Rows are one point carried round by a steady rotation, each followed by how many ticks it has turned.
The counts run from 0 to 261.
[ 33 -13  -8 -30 -14  12 -37  -6  -2  -9 -16  11 -11  70   1  26  -1   2
 -12   7 -15  21  10 -17 -43 -21  -9   9  27  39  20  13  -7  44  28  48
  22  -5  -9  37  22  20 -27   4  -6 -20  19] => 8
[ 23  -6  -1 -24  -4 -29 -35  59 -16 -20  11  17 -30  16 -47  27 -33 -21
  -3 -24 -15   6   0  -2   2  31 -27 -21  10  -8   6  14   6  20  -9  43
 -13  11   1  66   8  38  -6   4  28  16  -1] => 59
[ 11 -11  -7 -57 -11  10 -24  66   0 -14  -6  28 -20  33 -30  48   2  11
   2   4  15   5  15 -22 -38  21  -2   7 -12  19   2 -19   2  23 -15  28
  -3  18 -36  35   5  64  -5   4  12 -10  -6] => 243
[ 33  -1   3 -17 -11 -15 -33  42   8 -18  24   7 -15  26 -46  10  -8   0
 -19 -27 -24   9  -8  -6 -21  26 -30 -18  16  20  19  -3  -7  61  -7  34
   7  11 -23  48  28  34  -4  45  10  19  15] => 62
[ 27 -11 -26 -18   9  -9 -52  26 -25   4   9  17 -18  38   0  35  10  -1
 -21  -5 -25   5   5  11 -23  -6  18   7  23   7  -6  17  26  15  18  69
  -3  -7  11  35 -36  21 -31 -26  42 -29   0] => 168
[ 29   0 -44 -17   2   6 -30   8 -13  17   2  19 -19  16  -5  43   2  12
  -9 -23  18   6 -16  20 -29  -7  18  21   5   3  19   2   3  23  -3  51
  15  14 -19  52 -18  30 -48  31  45 -40  15] => 179
[ 30  15 -20   0 -13  -4 -18   7 -12  14  10   9  -3  48  -2  32 -22   2
 -28  21   2  29 -11  -8 -30  -1   5  -7  12  35  29   2   0  39  54  63
   9  22  -6  58  -6   4 -33   4   1 -38  -7] => 183
[ 23  -6 -36 -20 -27  18 -42  64  -1  34   9  31  -8  21   3  40   9  25
 -22 -30   0  23   3 -27 -16  -8   2  20  -3  10  -5 -29  14  42   2  42
  -4  -7 -33   5  -8  47 -16 -12  16 -22  -6] => 111
[ 31 -10 -43  10 -36  11 -34  40  -3  28   6  10 -21   4 -16  31 -30   5
 -18 -46   1  33 -14  -8   7  -5 -31   7  16 -10  22 -11  -8  44  24  38
  17  -1 -20  36  20  35 -24  17  12  -1  -6] => 92
[ 37  -6 -11  13   4 -16 -47  26 -19 -20  19  16  -9  39 -20  27  11  -5
 -20 -15 -16   9  -7  25 -25 -12 -22 -15  32  13  23  20  -4  51  15  49
   8  25  21  48  -3   7 -24  32  30 -27   5] => 193
[ 32 -19  -9 -44   5   7 -52  22 -16 -15 -19  31 -24  62  -2  43   4  -6
   2   3 -12  10  31  -5 -30 -12   2   7  14  16  -7  20  13  11   9  47
  -6  -6   5  44  -7  33 -20 -36  22 -27   2] => 11
[ 18 -14 -22  -4  -6 -20 -42  66 -30   8  -1  19 -27   0 -37  19 -15 -12
 -13 -23 -28  14 -21 -10  10  -1 -31 -20  30 -14  16  -2  12  42 -19  51
   4  -4   7  19   8  43 -27  14  21  22  -9] => 104
[ 20  -2 -28 -27 -17  -4 -20  28 -21  30  -7  -1  -7  36  -3  17 -19   9
 -32  32 -22  34  -8 -34 -22  -1   3   4  16  29  13 -13  21  34  31  73
  28 -13 -12  17 -14  25 -46 -17  -2  -4 -15] => 140
[ 20 -21 -41 -19  -8  -3 -52  30 -15  25 -12  21 -21  24   4  25  17  -4
 -26 -23 -32   8  -5  -3   0 -14  -1   0  24  -8  -8  -1  21  25  -9  72
  13 -32  -3  21  -7  46 -35 -32  24  -4  14] => 123
[ 20  -9   5 -50 -10  15 -24  69  -1 -20  -6  20 -19  43 -37  37   7  17
  -4  13   1  11  19 -25 -42  18  -8   3 -10  31  -1 -18   4  36  -2  22
   3  16 -30  25   7  59 -10   1  12  -9 -17] => 242
[ 25   2 -29 -17 -26  20 -21  33  -4   2 -25  24 -35  33 -17  44  -1   5
  -3 -10  22  21  -5   9 -15   3 -21  -1 -17   6   9  -5  -9  16  17  41
  16  28  -7  67   8  40 -27  -8  20 -52  -9] => 225
[ 48 -16 -12 -32 -20  25 -36  45  20  -3  23   6 -25  27 -26  28   6  31
 -13 -39  -8  15  12   2 -33  13 -10  14   3  17   3 -13  -2  48   4  19
  10  -6 -44  32  20  41 -11  16  29   1   0] => 65
[  1  -1 -33 -12 -15 -26 -21  33 -17  33  -3   7   2  15 -13  15 -43 -20
 -28   7  -6  28 -19 -45   0  -4 -18  -9  26   7  36 -21   3  45   5  65
   9 -10 -22  32  20  36 -31  17 -25  17   5] => 117
[ 22  -4 -21 -37 -23  -1 -40  40   0  -5   9  10 -13  22 -26  46 -38  -3
   0 -43  30  17  17  -9 -13  10 -27  36  10  -8  23   8 -10  21  17  23
  -9  17 -19  62   6  32 -12  30  31  -5  -1] => 46
[ 29 -20  -7 -41 -11  -2 -51  48   1 -14  20  16 -21  44 -18  43 -21 -13
  -5 -24 -10   8  35 -13 -12  21  -5  -2   9  -3  -1  18   8  13  21  41
 -26 -10 -10  48   0  40   3 -39  20   0  -6] => 56
[ 41  -2 -11 -30 -25   7 -10  -1  14  -2  -6  -9 -30  40 -26  10 -21   0
 -15  -6 -16  25  -2  -9 -21  22 -19 -11   5  25  12  -3  -3  30  28  48
  32  -1 -29  76  35  38 -27  -1   1   1  19] => 51
[ 30  -4 -20  13 -27  -3 -50  51   3   2  24  22 -28  27 -22  18   7  -4
 -35 -42 -37  24  -9   0   4  11 -27 -33   5   4  -9  -1   0  42  13  48
  -4   1   0  53  17  28  -1 -19  15  -9   5] => 81
[  4  11 -26   1 -16 -32 -48  60 -21  22   2  28 -10  25 -10  15   8  -9
 -45  -3 -35  20 -24 -21   0  -3 -21 -24   9  13 -10 -18  23  32  -1  70
  -7   4   7  34 -13  24 -17 -17   8 -14   8] => 126
[  6  -6 -29  -5   4 -38 -59  41 -31   6  14  14   5  22 -11  24 -12 -16
 -32 -18 -23   8  -7  -7  -8 -18 -19  19  47 -15  18  13  16  33  -1  64
  -7  -4  18  29 -22  17 -23  19  29  -1  12] => 147
[ 12 -10 -39 -22 -14  -5 -34  49   7  25  20  28 -13  -1 -18  39 -18  -1
 -13 -49  15  10  -2 -20 -11   5   0   5   2 -13  23 -22  -3  38 -20  34
 -18  -2 -49  36  24  57  -8  24  10   6  15] => 89
[ 17 -11 -24 -22  31 -28 -45   6 -16 -11  14  25  -7  37 -11  41  -3 -31
  -9 -19   1 -12   4  11 -24  -5   9  -9  33 -11  33  29   3  24  -9  64
 -17   3   3  61   1  29 -22  12  26 -16  23] => 190
[ 25 -10 -33 -18 -28  17 -47  58   9  28  13  25  -4  23  -3  30  20  28
 -30 -28  -9  21  -1 -24 -21  -7  -2  12   0  20  -3 -34  10  52  -5  39
  -1 -16 -44   3   0  46 -13   0   8 -16   4] => 110
[ 23  14  -1 -28 -33  -1 -29  32 -15  -2 -11  12  -8  52 -18  32 -45  -5
  -8  13  14  37   9 -30 -18  12 -31   9   2  31  16   5  -2  24  46  39
   0  25   1  64   2  16 -16   1   0 -24 -13] => 27
[  0 -14  -6 -19 -18 -18 -47  79 -21 -20   7  11 -16  29 -39  38 -24 -18
 -15  -9 -22  16  12 -20  -5  15 -39   0  25  -5   0   9  -5  17   7  38
  -8  17  17  44   4  42   4   1  17   9 -14] => 259
[ 32 -19 -29 -21   7  -1 -48   3  -6   8  17   6   3  54  12  32  15   4
 -26  -8 -26   8  13   3 -35 -19  20  20  37  12  14  17  13  33  22  67
  10 -24  -9  25 -16  20 -29 -12  25 -14  18] => 166
[ -4   9 -35 -12 -22 -23 -17  40 -21  40 -10  15  -7   6 -15  19 -48 -18
 -26   5   3  31 -24 -43   2   2 -16 -10  10   2  30 -22   5  34   6  64
   3  -1 -18  43  10  37 -31  10 -17   9   0] => 116
[ 28   8 -25 -43 -23  15 -36  15   3   3 -23  32 -25  36 -10  40   6  13
   0 -22  16  11   1   5 -28   0 -12  23 -13  13  -6  -5  -3  20  -3  31
  10  18 -21  73   1  33 -25  12  26 -46  26] => 23
[ 14  -1  -7 -37   5 -17 -52  35 -27 -16 -22  40 -27  44 -18  43 -11 -25
   1   5  -9   1  10  -8 -17   2 -13 -11   6  11  -6  23  12   5  -6  53
 -20  15  19  68 -12  29 -13 -19  17 -26   8] => 13
[ 37  -9  -2 -24 -18   1 -34  37  14 -18  29   3 -11  34 -37  14   2  14
 -18 -31 -19  15  -3  -4 -31  19 -26  -5  13  22  17  -6  -8  65   0  25
  13   6 -36  38  29  38  -6  42  18  17  14] => 63
[ 35 -31 -33 -21  -5   5 -43  21  10   6   8  16 -39  19 -18  29   1 -13
 -10 -48 -25   5   8   8  -3  11  -5 -16  19 -18   4  11   6  24 -11  53
   5 -29 -25  51  32  55 -17 -20  17  12  25] => 78
[ 25 -19 -12 -38  -7 -11 -52   7   6 -20  -6  20 -10  50 -15  30  -1 -24
  -6 -40 -15   0  18   5 -18  -1 -26  10  25  -9   7  25  -6  24   0  44
  -4  -6  -5  70  21  32  -6   3  20  -6  39] => 34
